-1.09  -3.19  0.20  -1.33  2.39  2.53
-3.11  -4.13  -0.96  -3.20  4.68  2.29
-0.10  5.19  -2.13  0.42  -0.88  -3.91
-1.73  -1.33  -0.81  -1.70  2.50  0.50
0.64  3.71  -0.75  1.34  -1.91  -1.99
-1.32  -6.68  1.73  -2.08  2.97  5.61
=>
-1.32  0.64  -1.73  -0.10  -3.11  -1.09
-6.68  3.71  -1.33  5.19  -4.13  -3.19
1.73  -0.75  -0.81  -2.13  -0.96  0.20
-2.08  1.34  -1.70  0.42  -3.20  -1.33
2.97  -1.91  2.50  -0.88  4.68  2.39
5.61  -1.99  0.50  -3.91  2.29  2.53

4.30  1.08  -3.50  -7.15  -4.50  -2.03  1.62  3.23  3.62  5.08
2.25  -2.20  -6.59  -5.96  -2.18  0.56  3.31  3.22  4.65  4.69
-4.50  -0.47  2.50  2.92  3.84  4.97  2.84  -0.87  -5.73  -6.95
=>
-4.50  2.25  4.30
-0.47  -2.20  1.08
2.50  -6.59  -3.50
2.92  -5.96  -7.15
3.84  -2.18  -4.50
4.97  0.56  -2.03
2.84  3.31  1.62
-0.87  3.22  3.23
-5.73  4.65  3.62
-6.95  4.69  5.08

-7.43  -2.71  -3.49
5.57  -0.08  -6.98
-8.20  4.40  -0.49
=>
-8.20  5.57  -7.43
4.40  -0.08  -2.71
-0.49  -6.98  -3.49

1.74  7.56  1.02  7.19  -4.18  4.66  -0.86  4.26  5.14  1.75  -0.47  4.71
-3.60  4.42  -1.27  3.49  -4.35  5.65  -6.33  4.33  3.44  3.59  -3.97  5.93
1.79  7.54  1.02  7.15  -4.18  4.64  -0.86  4.25  5.14  1.75  -0.53  4.69
1.70  7.53  1.02  7.14  -4.17  4.58  -0.85  4.28  5.15  1.70  -0.50  4.66
-3.60  4.39  -1.26  3.47  -4.33  5.61  -6.30  4.35  3.43  3.64  -3.98  5.91
-3.73  3.15  -2.57  1.58  -4.56  6.68  -2.53  4.13  4.11  -5.94  0.27  -0.33
-3.64  4.41  -1.30  3.50  -4.35  5.59  -6.32  4.34  3.42  3.58  -3.98  5.89
=>
-3.64  -3.73  -3.60  1.70  1.79  -3.60  1.74
4.41  3.15  4.39  7.53  7.54  4.42  7.56
-1.30  -2.57  -1.26  1.02  1.02  -1.27  1.02
3.50  1.58  3.47  7.14  7.15  3.49  7.19
-4.35  -4.56  -4.33  -4.17  -4.18  -4.35  -4.18
5.59  6.68  5.61  4.58  4.64  5.65  4.66
-6.32  -2.53  -6.30  -0.85  -0.86  -6.33  -0.86
4.34  4.13  4.35  4.28  4.25  4.33  4.26
3.42  4.11  3.43  5.15  5.14  3.44  5.14
3.58  -5.94  3.64  1.70  1.75  3.59  1.75
-3.98  0.27  -3.98  -0.50  -0.53  -3.97  -0.47
5.89  -0.33  5.91  4.66  4.69  5.93  4.71

2.49  6.44  -8.72
2.81  2.98  0.54
2.98  1.74  -5.42
2.95  4.85  -5.88
2.71  3.72  5.54
2.59  4.49  6.28
2.85  5.55  4.10
2.76  3.58  5.75
2.98  2.15  -1.44
2.93  2.77  -1.42
=>
2.93  2.98  2.76  2.85  2.59  2.71  2.95  2.98  2.81  2.49
2.77  2.15  3.58  5.55  4.49  3.72  4.85  1.74  2.98  6.44
-1.42  -1.44  5.75  4.10  6.28  5.54  -5.88  -5.42  0.54  -8.72

-3.84  -6.44  3.39
-0.34  6.59  2.18
1.39  2.28  -2.60
1.11  -4.57  -6.29
-0.90  -2.45  -3.85
5.56  4.55  0.30
=>
5.56  -0.90  1.11  1.39  -0.34  -3.84
4.55  -2.45  -4.57  2.28  6.59  -6.44
0.30  -3.85  -6.29  -2.60  2.18  3.39
